Rotation paths and how fast each direction turns (degrees each step)
Each turn is a multiple of 5 degrees from 10 to 175, or 0.
Each row of a path follows its step; steps can be skipped.
Path 1:
step 2: [  0   1  -8  14   7  -4 -10 -12  -2   2  -2  -2  15  -4 -16  10  13  17
   2   5   5  -2   6   0   8 -15  -4   5   5  20   6   2 -17  19 -11  15
  -8   3  16 -19   9   8  -1  -8   8  -5   0  -6  13  -9  -1  10  19 -14]
step 4: [-10   4 -10  -5   4  -5 -13  21  12  -2   1  -1   7 -13  -7   3  13  11
  -2   7  -2  -5 -12 -11  13  -1   7   1   2   7  -2   2  -8   9  -1  -8
  20  16   7   4 -14   2  -1  -7  23   9   1   0  -1   9 -17 -33  -3  -5]
step 5: [  3   2  18 -16 -16   3  23   2   8  11 -11  17  12   9  -8  -6 -11   1
  -4 -13   8   6 -10   3  -4 -10  -3  23  13   7  -1  -6   5 -16  -6   0
   8   1  -3   7   3   4  -4   5 -11  13  -7   3  16   3   8  20   8   7]
step 6: [ -9   4  -1  -1  11  -2  -9 -17   4  -2  -1  -6 -12  -8  -2 -23   3   3
  21  -3  -5   1 -12  10   0   4  -6 -22   8  -6   3 -13 -31   0  -1  -9
 -12   7  15  -1  -4 -10   9  -2  17   0   6 -13  -5   2 -15   7   2  10]
step 9: [ 10  -1 -13   6   7   9  11   6   5   1  11  25  11 -16 -16   3  -5   5
  -6 -21   7  -7   3  17   9  -4  11  -1 -12  17 -12 -11  -1  11  -6  -4
 -13  14  -4  -5   7  -4  -1  15   3  -1 -13  23  -7   0   6   1  -6   2]
step 12: [ 11  -5 -12   4  -2 -31   8   7  10   6  -2 -20 -10  11  12  -7   7   4
  13 -14 -13   4 -18   0  -1   2  -3  13  -6   3  20  -7  -7  -2  -5  -7
 -13  12   9  12   0   3 -12   3 -13   4  -1  -1  10  -5  -7  17  -5  -3]
step 14: [  5   4   0   0   3  -1  -5  14   9  -7  11 -12  -8  -9  12  24 -17 -12
   9  -1   9  -1 -13  -3  -4 -12   0  -1  14   5  14  17  -2  -4 -26   7
   9   5   1  -7  11 -15   7  16  -5  -3  -8  17   3 -12 -12   4   8   6]
step 15: [-12   7   4  17  25  11 -14  -9  14   9  -7  19  14  -2  -8  -5   9   1
  -1   0   0  -1   9  -1   6  -1  -1  17  -7  12  -4  20   0  14   8  -9
  -5   3  -1  -7  -9   5 -15  -4   1  12   3 -11   6   7   0   8 -18  18]
step 18: [ 10  -1  -7 -23 -18  -4   6 -18   6   5  -1 -13  14   4  11   5  -3  -7
  12   0   9 -12  -9   5  12 -15  -5  10   0  10  -4  -2  -9   6   2  18
   0  13   1   0  32   9   1  -5   6  -4  -9 -16  -7  -2  -1  10  -4  11]
Speeds:
[ 2  0 -1 -3 -4 -4  2  0 -2  4 -2 -2 -1  3  2 -5 -4 -6 -2 -5 -2  2  2  1
 -1  2  0  1 -2 -5  0  0 -6  1  3  5  1 -1  5 -3  0 -1  3 -1  3  1 -2 -2
  5 -1 -3 -1  0  1] -> 60
[-1 -6 -3  1  1 -3  1 -1 -1 -2 -2  2 -1  0  2  0 -3  1  0  2 -1 -1 -1 -2
  0  1  0 -2 -6 -2  0 11  4  0 -4  2 -1  0 -2 -1  3 -3 -4  4  1  2  2 -2
  1 -1 -2  4 -5 -1] -> 20
[ 5  0 -2 -4  1 -2 -3 -4  0  4 -4  5  4  3  0  2  5  1 -2 -1  5 -2  1 -4
 -3 -4 -2  5 -2 -2  4  0  0  3 -1 -1  1 -1  0  0 -3 -1  3 -3 -5  1  3 -1
  1  1 -1  2 -3 -3] -> 140
[-1  0  1  1 -4 -4 -5  0 -7  2  2  5  2  5  2  2 -1  6  6  1  2  4 -3  2
 -1  5  0  1  3 -1  2  1 -3  1  3  4 -3 -1 -3  3 -3  2 -2 -1  3 -2  1  3
 -2  0 -1  3  1  1] -> 70
[-2 -1  4 -2  5  3  1 -4  0  4 -6  2 -4  0 -2  1  0 -3  6  2  1  4 -1 -2
  1 -2  5  2  3 -3  2 -1  0  2  1 -3  3 -3 -1  0  1 -2 -2  6  2  0 -3  2
  1  1 -6 -1 -1  2] -> 40
[ 1  0  1  0 -5 -1 -7  4  7  0 -2  5  0  4 -4 -3 -4 -1  0  4  1 -6  1  3
 -3  0  2  0 -1  3 -1  1 -1 -3  1 -1  2  1  0 -1 -4  0  2  6 -1 -2  1  1
  2 -2 -2 -2 -1  5] -> 70
Path 2:
step 1: [ -7   4  14  -2  -1  -4  15  16   7  -2  -7  18  11 -11  11  16  -5  -5
  -7  -9 -16   8 -13  -6  11 -24  16 -16  -3   7  -3   4  -4   8   4   0
  -3  -4  -5  10  -3   5   0   3  -2   4  11  -6  -3  -5   1  -1   6   1]
step 5: [ -9  -5  -3   3 -13  20  -5   1  18   9   5   2  -3  -5  -9  -6  -9   0
  -6 -17   6  -9   1   3  17   0  -9   7   0  13  14 -10   8   3  -1  -9
  -3  -4  -1   1  -1 -11   9  10  -2  -9 -26  10  11  -1  -4  -6   7  -2]
step 6: [ -4  12  -4  -7   2   7   9   5   0   4  -6   0  22   2   4  13  -1   2
  15   0  -4   0  19 -15   7   5  15   3   4  12 -10   9  16  15  -8   6
 -17  11  -4   2  -5 -11  -2  -2  -8  -6  -5   8 -10 -13   8   6  12   3]
step 7: [  1   4   0   3   0   1   0  17  20   7  12  -7   1  11 -12  -3  -3   3
 -13  -3  -4  -8  -4   3   8 -19   2   1 -10   9  -8   5   6  -2  -1  14
  14   2  -9 -17  13  -9   1   7 -18   9   4 -14 -11   2  -2   3   9 -11]
step 8: [ -5   5   7  -3   1   0  -1  11   8  11  -8  10  -8   3   0  11   5   2
 -11   2   4  -9   4   2  18   2 -22  17  14   2  20  19  -9   3   2   9
 -10  -1   2  15  -1  -8  -2   4  -5  -1  -4   2  11  -9   5   5  18   9]
step 11: [-17  -5  10  13  11   6   6  -7  -9  -3   4  18   3   2   9  -9   2   8
  -2   3  -8   6  -5  -9   2   8 -18  11  -2   4   8   8  15   8 -12  10
 -13   5   5   0  -6 -17  -7   5  -6  -3 -14   1   2  10  19  -9   6   9]
step 12: [-10   2  10   7  -4  -9  15  14   6 -11  25   1   3  12 -15   5 -13   0
  -3   0  -9  -3   4  -1   5   3  11 -18  -3   8  -5   1   5  10  -4  -8
  -9  -8 -11   6  -1  -8  -5   0  10 -12  -7 -14  -8   5  -9  12   0   9]
step 15: [-14   5   7  -8  -3  -6  -6  -1 -10  -1   4  11  -7  11 -25  12  -3  -5
  -6 -18   4   4  12 -10 -12   2  14  13   0   3  -1   1  -9  17  10   2
  -1   4  11   5  -3  12   3  -8  -1 -14  -1 -10  -2   6 -12  12   0  14]
step 16: [-13  12  -1 -10 -16   4  -7   3  -8  -3  -1   7  -4  -9  15 -13  -8  -9
 -11  -7   4  15  -7  -3   4   2   3  15 -10   2   0  -8   2  -3 -10   1
   9  -5  -2  -4  12 -17   7  -4 -19 -14 -10  -1  -6   9  -6 -20  -6   1]
Speeds:
[-1 -3 -1 -1 -4  2 -3 -1  1 -2 -2  0  1  6 -7 -1  0 -1 -2 -2 -2 -2 -2  6
 -3  0  3  3 -3  3 -2 -3 -1  1  7  2  4 -1  0  1  1 -4 -5  2  4  0  3  0
  1  2  0  4  1 -2] -> 135
[ -1   0   5   3  -3   0   1   1   0  -1   2   2   5   3   0  -3   2   0
   2   0   1  -1   3  -6   3   4   0  -3   0  -1   2 -10   4  -2  -3   2
   3   3   2   3   0  -1  -1   1   3  -1   0   3   1   1  -1  -3   3  -6] -> 60
[-1 -3  4  1  3  2  3 -2  1  0  0 -3  4 -7  1 -1 -7  2 -2  0  2  2  2 -3
 -1  2  3 -1  2  4  3  1 -3  2  1 -6  2 -1  4 -2  3 -3 -1 -3  0  1  2 -2
  4  6  2  6 -1 -2] -> 35
[-1  0  3 -4 -1  5 -5 -2 -2 -3  1 -2  3  6 -1  0  2 -3  3  3 -1  4  4 -3
  4 -2  0 -3 -1 -2 -2  2 -2  1 -1 -4 -2 -2 -4 -4 -5  2 -2 -2  0  4 -2 -2
  3  2  0  3  3  3] -> 125
[ 3 -2 -4  0  0 -5  2 -1 -2  0  4  0  3  1 -7  1 -3 -3  0  0 -1  3  1 -4
  1 -7  2 -5  2  1 -2  3  5  3  2  0  1 -1  4  3  0  2  3 -3  2  1  4  2
 -5  2  1 -1  1  1] -> 130
[ 3 -1  5  0  0  0  1  5  5  1  1 -3 -1  5 -2 -1 -3  1  0 -3 -2  0 -1 -1
 -4  0  4  2 -2 -1  3 -2  0  0 -2  1 -6  3 -1 -4  2  7  7  3  2  1  5  0
  0  4 -1  1 -3  3] -> 135
[ 0  2  4 -5  1 -4 -2  0  0  0 -1  3  2 -1  1  1  2  3 -5  2  6 -6  1  0
  2  0 -4 -3 -4  1 -4  1 -4  0  2 -1  0  0 -2 -2 -1  2  4  1  1 -4  7  1
 -3  0  3  3  4 -2] -> 60
Path 3:
step 1: [ 13  -5   0 -20   4  -1   1   7  15  -2  -1 -16  -8  -5 -12  14  12   2
  15 -14  -5 -13   2 -12  15 -19  -8  -3  13  13   7  -3  -4  -6  -6   1
  11   2  10  14 -14   5  16  -2   2 -11  -4  21   3   5   4   0 -10   1]
step 4: [ -9   2   1  -2   0  -1   9   8   5   0   9  -9 -12  -3  -7   8  -2 -14
   9  -9   6  21  19   6  -4  -8   2   3   0  10   5  -2  22   1  -3  -2
  10  -1   1   4  -5 -13  17   3 -22   2   4 -12 -24  -1   0  28   4   2]
step 5: [ -1   5   6  -3  -5 -18   9   7   3  13  -8  -9 -10   2 -26  -9  11  -8
  -3   2 -11   9  13  -7  11   7   9   1  14   7  -6   2  -4  -1 -20  -5
  12  -5  14  -9  10 -15  16   1  -9   6  -5   4  -2 -22   7   3 -11   8]
step 6: [ 11  17 -10   3  13   2   0   3  -1  15  -3   4  -4  15 -10   5  15  -4
  11 -18  -3  -6  16   6  19   9   8 -11  -1  -3  -3   5  16  18  -4   9
   3  14 -13 -13   0   1  -2   5   0  -5  -7  13  -3 -19   2   0 -18   4]
step 8: [  4 -25   7   5   5 -12   2  19  14  -5 -11  -8 -16 -14  -3   7   2   3
  14   8   2 -11   7  16  16  -1   7 -19   3   5   6  -1   7  -3   6   6
  13  -7  -6   4  -3   3  20  18   0 -14  -1  -2  -5   9  -8   2  -1  10]
step 9: [ -2  -6  -2  -7   9  -9 -13  12   2  14  17  -4 -26   6 -16 -14  12 -10
  23   3  -8  -8  -6   9  11 -14  -7  -3  13   4   5   7   7 -15   1  -5
 -13   0   7  10 -10  -8  16  -3   5  -7   5  10   4   5  11   2  -4   3]
step 14: [  7 -10 -16   1  10  -4  -3   2  -7 -13  -1   1  -6  12  -1  12  17   5
  20  -8   2 -10  21  12   9 -10   3  -4  -5 -10 -19   7   4  14   9  -4
   4  13  -4 -12   5  -7  16  -1   3   1  -9   8 -17   1  12   0  -6 -19]
step 17: [  7  10 -12  -3  17   8  -5   1   1  15   5 -14   1   8 -21  -2   5  -5
  10  -8  -4 -10   1   5  18   0  -6  -5  -4   5   6  14  27 -11  -8 -13
 -10  -1 -12  23  -4   3  -2  -3  -3   4  -2  11  -2  -8   5  15 -10   7]
step 18: [  5 -21 -11  24  10   2   9  -4   8   2   3 -14  -7  -6 -10  13  13  16
   8  -9  -1   4  15   0   9   7 -10  11   8   0  -1   2   9   1 -16 -17
   8   2   6  15  21   1  -8 -12  -3  -6   3  -7   1  -5  -6  11  -9  -7]
Speeds:
[ 3  1 -3  1  0  0  0 -1 -2 -1 -2 -5  3 -1 -4 -3  4 -3  1  4 -4  2  1 -1
  0 -2  4  2  6  5  2  3  2  0 -1 -4 -5 -2  0 -2 -3  5  5 -6  1 -2 -3  2
  0 -2  0 -3  1 -2] -> 90
[ 2  6 -2  3 -5  1  2 -2  1  2 -3  4  0  1 -4  1  2  2 -1  3 -1 -1  8  3
 -2  2 -4  0 -2 -2  4  0 -2  2 -3  4  4  4  1  3  0  1  4 -2  2  0 -1  1
  2  4 -2 -3  2  0] -> 55
[ 0 -1  2  1  0  2  2 -2 -3 -6 -1  0 -3  0  3  3 -1  2 -3  2  2 -2  4  2
  3  4  2  1  4  4  3  6 -2  3  4  4  3 -2  1  0 -1  2 -2 -1 -1 -7  2  3
 -3 -3  4  3 -1 -4] -> 170
[ 3  3 -1  3  2  0  6  0  2 -2 -3 -3 -4  0  8 -2  0  4  2  0 -1 -2  0  1
  3 -6  2  2  1 -3 -3 -2 -2 -1  0  4 -2  2  5  0 -4  2  0  4 -1  3 -3  1
 -2 -2 -2 -4 -2  0] -> 55
[-1  3  4 -1  3 -4  1  1 -5  6  3  2  1  2 -1 -4 -1  2  3  2  2  2 -1  3
  0 -2  1  1 -4  2 -1  0 -2  4 -2  1  1 -6  0  3 -3 -3 -3  0  5 -5 -1  6
  1 -4  0 -4 -1  0] -> 100
[ 4  0  5  1  2  2 -6 -6  2 -2 -1  1  0  5 -1 -1 -3 -3  0  0 -6 -1  1  3
  3  1 -5 -2 -1 -2 -4  6  1 -4  0 -1 -1  4  2 -2 -1 -4 -2 -3  0  1  0  3
  4 -5 -1 -1 -4 -1] -> 95
[ 2  1  0 -5 -4  3 -2  3 -3  0 -6  0  5  2  2 -1 -2  1 -1 -3 -1  1  3  1
 -1 -4  4  3 -1  3 -6 -2  0  2 -3 -1  5  2 -2  1 -4 -5  3 -1 -3  4  3 -1
  0  0  5  1  0 -5] -> 35
